In the rows, 128 means zero.
A: 3 groups of rows, each row roughly a mix of its group's hidden directions
A (107 x 10)
[[142 121  76 178  92 150 116 132 128  85]
 [148 174  77 130 183 136 133 125 128  97]
 [155 129  61 118 107 130 162 110  86 141]
 [132  93 130 203 105  95 138 122 131 107]
 [155  75 146 183 116 136 112  98 157 140]
 [177 118  91 172 112 108 130  99 117  87]
 [109 156 119  55 127 149 154 139 139 164]
 [161 112  88 159  84  99 128 124 135  78]
 [ 83 128 134  76 168 161 143  93 133 143]
 [111  71 155 156  70 121 135 134 126 151]
 [119 163 126 133 164 135 134 172 138  61]
 [146 137 103 184 107 156  93 120 118  80]
 [131 116  83 159  74 127 101 154 148  91]
 [ 97 158 105  77 181 144 129 148 136 103]
 [161 162  95 151 171 115 129  87 123  87]
 [174 140  99 160 183 123 155 107 153 116]
 [135 162 127  70 127 158 118 168 136 172]
 [131  78 157 193 117 111 118 139 130  97]
 [149  90 111 149 105  67 149 118  86 125]
 [ 84 125 176  80 133 118 125 151 119 172]
 [ 88 134  99 122  90 126 120 188  97 105]
 [127  90 161 180  94 102 118 166 120 106]
 [107  75 182 127 119 109 123 138 158 167]
 [131 148  72 134 120 101 131 141 137  61]
 [104 142 167  68 153 137 129 132 147 176]
 [ 70 132 129  96 126 109 118 193 129 119]
 [ 96 113 117  82  89 143 135 159 147 179]
 [124 182 126  70 167 142 132 119 157 143]
 [142  82 143 198 126 107 124 113 132  97]
 [ 91 156 123  58 156 124 119 151 149 112]
 [ 84 117 180  91 133 138 139 112 156 170]
 [126  94 148 197 163 126 142  93 118 140]
 [128  84 174 187 110  99 115 114 127 120]
 [131  98 201 178 118 113 121 134 126 131]
 [ 98 149 166 151  83 162  86 151 137 110]
 [137 170  87  61 139 128 116 104 127 113]
 [121 117 173 131 186 105 105 122 178 126]
 [135 114 155 150 137  47 110 150 117 120]
 [116 140 105 171 121 153 135 165 156  67]
 [108 156 179  87 169 159 153 114 128 142]
 [104 161 198  96 164 144 132 124 124 125]
 [151 101  83 184  98 132 135 123 102  95]
 [140 158  64  80 148 106 107 114 123 116]
 [150 124 134 179 174 123 131  73 108 107]
 [170 105 105 120 109 107 165  74  93 130]
 [110  94 135  83  78  98 143 126  98 161]
 [148 158 105 123 154 193 150  98 159 117]
 [167 167  83 134 136 129 118 148 110  71]
 [182 129  83 151 112 137 137  84 135  93]
 [134 145 192 100 133 160 109 177 121 139]
 [146 149  64 127  97 139 159 103  87 122]
 [120 117 109 190  99 126 111 153 102  80]
 [124  71 138 191 100 124 121 114 155 118]
 [109 132  76 142 124 100 145 123 145  62]
 [ 91 139 137  52 111 137 125 153 151 146]
 [ 93 103 146 141  99  76 115 180 112 120]
 [137 160 156 127 182  82 120 133  95  94]
 [165 128 170 190 160 138 120 145 111 147]
 [151 184 113  89 183 128 139 112 117 117]
 [156 124  67 100 112 133 156 128  85 158]
 [183 120  93 146 124 121 155  72 112 109]
 [107 116 143  88  92 137 117 186 137 170]
 [114 144  67 108  77 165 132 146 112 139]
 [141 114  88 145 111 125 117 132  84  61]
 [159 112 117 205 107 143 151 114 112 115]
 [113  83 190 181 130 123 128 138 116 127]
 [144  89  99 118  64  84 133 119 109 128]
 [ 64 127 170 115 126 138 118 176 111 145]
 [143 175 100  65 148 143 140 131 106 154]
 [163 159 121 178 169 129 146  84 134 108]
 [ 85  87 152 158  70 116 115 153 129 132]
 [ 95 113 136 142  51 146 119 157 111 136]
 [ 59 113 160  95 162 132 135 138 143 106]
 [178 162 101 117 154 129 149  75 102 135]
 [116 174  84 108 135 161 133  88 171 122]
 [110 114 194 110 117 124 114 164 144 174]
 [161  83 113 181  88 140 131  95 121 141]
 [118  88 136 198  97 120 116 129 134  93]
 [ 97  91 146 137  69 138 116 178 119 141]
 [ 78 106 140 113  87 119  97 172 113 157]
 [166 102 103 159 101 126 134 152  65 118]
 [ 91 146 179  83 159 162 137 137 148 141]
 [ 99  89 158 176  93 111 111 163 123 102]
 [180 140 140 135 179 100 126  78 123 142]
 [ 82 103 194 138 137 131 150 100 152 134]
 [ 96 107 142  78 121 126 143 132 106 194]
 [121  66  74 149 104 104 150 143 120 131]
 [145 119 110 193 131 112 127 114 112  69]
 [142 111  56 153  95 128 150  98 127 148]
 [120  93 146 151 175 113  95 140 186 118]
 [ 85 124 136  85 123 187 150 160 131 147]
 [128 137 130  70 113 163 125 134 129 193]
 [140 113  87 179  86 125 116 138 120  79]
 [ 77 110 135 114  67 133 112 170 115 123]
 [ 93 136 133  58 120 140 133 134 157 171]
 [140  84 144 147  85 163 130 123  91 174]
 [ 81 124 141 152 123 113 100 198 141 119]
 [159 161 142 144 188 153 152  89 132 106]
 [ 87  78 162 159  91 107 123 126 158 138]
 [ 72 116 166 124  98 122 142 166  88 112]
 [155 139  90 193 154 144 124 130 142  89]
 [148 130 154 110 188  93 140 106 123 175]
 [115 168 153 153 183 178 125 133 138 107]
 [136  89 120 183 115  89 112 133 100  86]
 [153 143 125 111 126 104 123 158  48 140]
 [123  98 165 146  96 137 150  75 164 157]
 [112  66 166 174 116 103 129 128 153 122]]

which group is each row in? (one row of each group first)
[138 183  76  77 145 132 130 126 150 124]
<13>
[143 144 117  71 122 173 134  90 159 155]
<19>
[120  79 113 150  76 106 165 100 114 150]
<77>

[122  91 177 185 107  89 126 133 139 127]
<13>
[176 114  71 157 100 107 117 113 149 105]
<19>
[135 144 138  70  91 117 102 166 141 167]
<13>
[146  95 132 106 121  70 147 103  92 168]
<19>
[149 149  88  87 139 108 159  94  93 161]
<77>
[106  96 116 115  54 100 112 156 119 125]
<19>
[139 121 155  82 114 115 150 145  80 180]
<77>
[ 98 129 186  88 151 113 130 129 102 171]
<19>
[126  91 101 130  80 124 112 149  83  84]
<13>
